Where one turn sends some rows of the set: a few examples, then the rows asked
Kuren: [ 10  -9  -2  16   0  -2   4  -2  -4  -4   2 -10   4  12  11   9  11  11
  -6  -7   6 -17  -6   4 -12   7  15 -17  21  -2]
Zazu: [ -1  24   1  -3  -7  -3 -12  -5   3  -6  14   9   6   7 -22   1 -16  -7
  -3   6   3  11   2   4  12  -3   2   3 -14  -9]
bul: [ 12 -13   4  21  -2   0  -5   5   0  -5   7  -5   5  10  11  13   7  10
   1 -12  12 -13 -12   3 -15   4  12  -9  19  -3]
Bolaz: [  4 -24   3   2  -1  27  15   7   2   9  -4  -8  -8  14  -2  -3   1  -8
  -4   5  14 -17  15  -5  -1   3   4   3   4  -2]
Kifek: [ -2  25  -7  -9  -2  -5   0 -13  -1  -7   8   6   4   9 -18  -3 -10  -8
 -11  12  -4   5   7   4  14  -1   4  -7 -11  -7]
pegol: [  4  14   1   0   0  -1 -14   2   9 -12  18  20   2   4 -16   4 -13 -11
   6   2   6  10  -4   1   7  -8  -6  10 -14  -8]
lepem: [  8  -4   6  18  -9  -2  -5   2  -4   1   4 -14  10  12   5  11   2  14
  -5 -10  10 -12  -7   6 -11   6  19 -13  19  -4]
gize: [  5  -4   7  13   7  -7  -6  13  -4  11 -11  -8   0  20   7   5   6  15
 -16   3  10  -5   4   9  -9   9  11 -15   7  -5]
Rosol: [  6   8 -15  -6  17  -3   7  -9   7 -19  12  24  -7   7  -6  -1   3 -15
  -2  11  -3  -1   1  -3   7  -5  -9  -2  -9  -3]
kota: [-19  -2 -13 -23  18  17   5  -9  -6  -4   0   0  -4  -8   4   2   7   6
  -8  -3  10  -1  -1 -10   2   0   0  15   5  17]
Vive: [  6  -8   3  13  12  -7  -1  13  -3   8 -12  -4  -3  19  10   5  11  12
 -16   4   9  -8   3   8 -11   9   8 -16   8  -3]
Bozis: [  5 -26   6   4  -2  29  11  10   3   8  -1  -6  -7  13  -3  -1  -1  -8
   0   3  17 -15  13  -5  -2   1   3   7   3  -3]
Lar: [  5  -4  11  16   4  -6 -11  17  -2  12  -9  -7   2  18   6   7   3  15
 -13   0  14  -1   1   9 -10   8  11 -10   6  -5]
gub: [-17  -6  -9 -19  17  18  -1  -4  -3  -5   3   4  -3 -11   3   5   4   6
  -3  -7  14   1  -5 -10   1  -3  -3  22   4  17]
kika: [  2  18 -15 -10  10  -5  10 -16   1 -13   7  13  -2  10 -12  -4   0 -11
 -10  15  -7  -1   7   0  11  -1  -2 -10  -9  -5]
sanu: [  8  -5   2  16  -5  -3   0  -3  -6   0   2 -14   8  13   7   9   6  13
  -8  -7   7 -15  -5   5 -10   7  18 -18  20  -3]
fuba: [-22  -5   3  -3   1   0  -8 -24  -1  -1   9  -7   2  -8   1  -2   2   4
  16  -1 -27   1   4  -6   1  -2  -1 -12  -4   1]
talod: [-21  -6   9   1  -2   2 -16 -19   1  -1  13  -5   3 -10  -1   1  -3   5
  21  -6 -22   5   0  -6   0  -4  -2  -5  -6   0]
rem: [-23  -3   7  -2  -2   0 -13 -22  -1   0  11  -8   4  -9  -1  -1  -2   5
  17  -3 -24   3   3  -6   1  -3   0  -9  -6   0]
viga: [  4  18  -1  -2  -3  -1 -11  -6   7 -10  20  17   2   5 -10  -1 -17  -3
   8   1  -3  13   1  -3  11  -9  -3  16 -13  -4]
lum: [-19 -10   7   1   2   2 -15 -17   3  -4  13  -1   0 -11   2   2   0   2
  23  -6 -22   4  -1  -7  -2  -5  -5  -4  -5   0]
dez: [  9 -13   7  18  12  -5  -9  19   2   5  -7   2  -3  17  11   8   8  11
  -8  -1  14  -5  -3   7 -14   6   4  -7   7  -4]
miz: [-20  -9   2  -2   6   0  -6 -23   1  -5  10  -2  -1  -9   4  -2   5   2
  18  -2 -26  -1   3  -8  -1  -3  -4 -11  -3   2]
Pir: [  8 -13   3  15  15  -6  -3  16   0   5  -9   1  -4  18  13   6  12  10
 -11   2  11  -8   0   6 -13   8   5 -11   9  -3]
tov: [  2 -19   9   4  -9  28   7  10   1  13  -2 -12  -3  14  -7  -1  -7  -5
  -3   3  18 -12  15  -2   0   2   7   6   2  -5]
ruku: [ 12 -14  -1  18   2  -1   1   2  -1  -6   5  -5   3  10  12  11  11   9
  -2  -9   9 -17 -10   2 -14   5  12 -13  21  -1]
zikog: [-19  -2  -3 -17  11  19  -8  -1  -3  -2   5   1  -1 -11   0   6  -1   8
  -2  -9  17   6  -5  -9   1  -3  -1  25   1  15]
Lek: [-23   7  -6 -22   6  17  -3  -9  -9   3  -1  -9   3  -7  -4   1  -2  11
 -11  -4  12   5   2  -6   6   1   6  15   2  14]
vipo: [  7  10  -7  -2   7  -1  -5  -6   9 -16  20  24  -4   4  -4  -1 -10  -7
  10   1  -4   8  -1  -5   8 -10  -9  17 -11  -2]
rasav: [  1  25  -3  -6  -6  -3  -6 -12   2  -6  16   9   4   8 -13  -4 -18   0
   1   5  -7  12   7  -1  14  -5   3   8 -13  -4]
Levu: [-22   4  -2 -20   5  18  -9  -4  -6   2   3  -5   3 -10  -5   5  -5  11
  -6  -8  15   7  -2  -6   5  -2   4  22   1  14]
Mog: [-19 -12   3   0   6   2  -9 -19   3  -6  13   0  -1 -10   5   1   4   1
  22  -4 -24   1   0  -8  -2  -4  -6  -7  -4   2]
tosa: [  2 -21   3   1  -4  27  15   5   0  11  -4 -12  -6  15  -5  -4  -1  -7
  -7   6  14 -16  17  -4   0   4   6   1   4  -3]
zaru: [  8   9 -14  -6  13  -2   5 -12   7 -17  17  23  -7   7  -1  -4  -3  -8
   5   6  -9   2   3  -7   9  -8  -8   8  -9   0]
fura: [-22   4 -11 -24  12  16   4 -11  -9   0  -2  -6  -1  -7   0   0   4   9
 -13  -2   9   1   3  -8   5   1   4  13   4  16]
sevi: [  1  24 -11 -10   0  -5   4 -19  -1  -7  12   8   1  10 -10  -7 -11  -1
  -5  10 -12   6  10  -2  15  -4   3   1 -10  -2]
fum: [  7   6  -7   0  12  -1  -4  -1  10 -19  16  27  -5   4  -9   3  -3 -15
   6   5   4   4  -5  -2   4  -7 -11   8 -11  -6]
Fav: [  1 -18   7   2  -8  27  11   7   0  13  -4 -14  -4  15  -7  -3  -5  -5
  -6   5  15 -13  17  -3   1   4   8   3   3  -4]
mis: [ 10  -8   7  21  -7  -1  -8   5  -2  -1   7 -10   8  10   7  13   3  12
  -1 -12  12 -11 -10   5 -13   4  15  -8  18  -4]
Menor: [  3 -23   9   5  -6  29   7  12   3  11  -1  -8  -6  13  -5   0  -5  -7
   0   2  19 -12  12  -4  -1   2   4   9   2  -4]
nozu: [  7  -9  12  18   6  -5 -13  21   1   9  -7  -2   0  17   8   9   3  14
  -9  -2  16  -2  -2   8 -12   7   7  -6   6  -5]
ful: [  4  17 -16 -10   9  -5   9 -19   2 -13  12  16  -5   9  -3  -8  -3  -5
  -2  11 -14   2   9  -5  12  -5  -3   1  -8   0]

Vive turns into Pir
tov turns into Fav
kota turns into gub
Now these:
sevi turns into ful
fuba turns into miz
sanu turns into Kuren
Kifek turns into kika

Where one turn sends some rows of the set: a few examples, then the rows asked
fik: [ 16   5   4  -4  13 -12  12   3 -16   1  -5 -13]
buvim: [-7 -6  0 12 -4  6 12 24  2  2 -9  8]
Tegi: [ -6  -2   2 -24   5   5  -6  23   3   0  -1  -5]
Sotar: [-5 -6 -4 -1 16 -2 16 13  6 12 -2  9]
sidov: [-14 -13 -14  13   9  -8   4   4   1   0 -16   1]
kuvip: [ -7 -10  -6  -8   6  -8 -21  -3 -18   7 -12   3]
rep: [  5   1   2 -14  -2  15 -14  -5  -7 -15  -4 -14]
digi: [  5  -9   1 -13   2  25  -6   8  -2  -1  -3   8]
Bitiz: [  2 -21   4 -10  -6   0 -14   4  -8  -6  -8  13]
Kede: [-6 11 22 -4 15 -1  8 16 -3 10  0  1]
tur: [ -1   7  -2  -6   4 -27  -3   8  -6   9 -15 -11]
rofin: [ -9   2   6  -2   8  -9  10  -4   8 -22  -4 -10]
gugu: [ -3 -24   9   9   9  -2   6  -1 -17  -9  -5   7]
Dela: [ 12 -11  10  -9  13   2   5  -6 -20  -2   9  -7]
zab: [ -2  -4  -3   6  -1   1 -11   0  -5   8 -24  18]
meni: [ -3   0   0   2  -8   2  15  -4  -1 -14 -19 -13]
Safu: [ -1  -8  21   8   1  -9   0 -17 -15   3  -6  -8]
kose: [-12  -5   6  -1   6   5 -26   2  -8   2  11  -4]
guno: [  0  13   5 -16  -5 -10   2  19  -6   1 -20   4]
dakik: [  2 -15   3  14   8  -3  13  16 -12 -12  -1 -12]
Gire: [-7 14 -4 -4 22 -1 -1  4 -8  5  6 12]
Labun: [  0 -12  -7  13  -6  10  -3   9 -12   6   6 -16]
votet: [ -5  -3  -8  11  11  12  -3 -16  -4  -4 -12   3]
Kopi: [ -4  -1  28 -11   5  -2  -9   2 -15   5   6  -3]
Dasep: [-17 -11  14   7  11  -5  -7   4 -21  13  -6   2]
suna: [ -7  -4   8 -13  14  -5  13  13 -14 -18 -16   0]
Tus: [  6   6   4 -20   2   2  -3   8   3   8   6 -18]
pasog: [  5 -15  -3   5   9   6  -6  -6  -3   5   9  13]
Melu: [  8   2   0 -11  -2   7 -24  13 -12  10  -5  -4]
fenor: [ -7 -11  17   5 -22   7  -3   9   0   0  -4  -4]
tetet: [ -6  11  -5  12  -1  -6  -2  12 -11  12 -11 -19]
luzog: [-10  -3  16  -5  -2   0 -14 -18   0  -9  -2   2]
bifil: [  3   7 -14 -10  14  11  17   8  -8   1  -6  -4]
golu: [ -2   5   4  -7   7  -7   0   2  -4 -22  -1  16]
Luzap: [  1  17   7   0   5  -1   2  13   2 -17   7  -9]
gobo: [ -5 -17  11 -19  10   0  -2   7 -24  -2  -7   5]
beri: [-19  -6   6   0  10   4  11  12 -17  11 -18 -12]
dovep: [ -2 -10  10  -9 -10  -9   3  24   3   7 -10   1]
metem: [  7  14  -2 -14   7 -14   1 -12 -14   1 -11   3]
Dedi: [ -3   6   3  16   1  -6 -22  -4  -2  -7  -7   0]
zur: [ -1  -5  -1  18   1 -13   4  -6  11  -3  -8  -5]
Rimar: [  5 -10  -1 -11   2  10  -5 -22  -9   8  -3  -6]
pekig: [ -6 -11  -5 -16   4   8  19   0  -1   2 -13 -16]
vaki: [-13 -14  -4  -5 -12  10   0   2 -17   3 -19 -13]
noput: [-19   1   1   9  -1 -13  -3  -1   7   8 -21  -2]
kugof: [ 12  -6  -6 -25   2   2   4   9   0 -10  -2 -11]
minuv: [ -3   0   0   2   5  -8  -3  13  -2  -3   8 -28]
maso: [  2  -1  24   4  -9  -7  11   5  -5   6 -15 -12]

votet turns into digi
pasog turns into Bitiz
pekig turns into Sotar
Now these:
kugof turns into sidov
bifil turns into buvim
vaki turns into Gire
gobo turns into Dasep
maso turns into fik

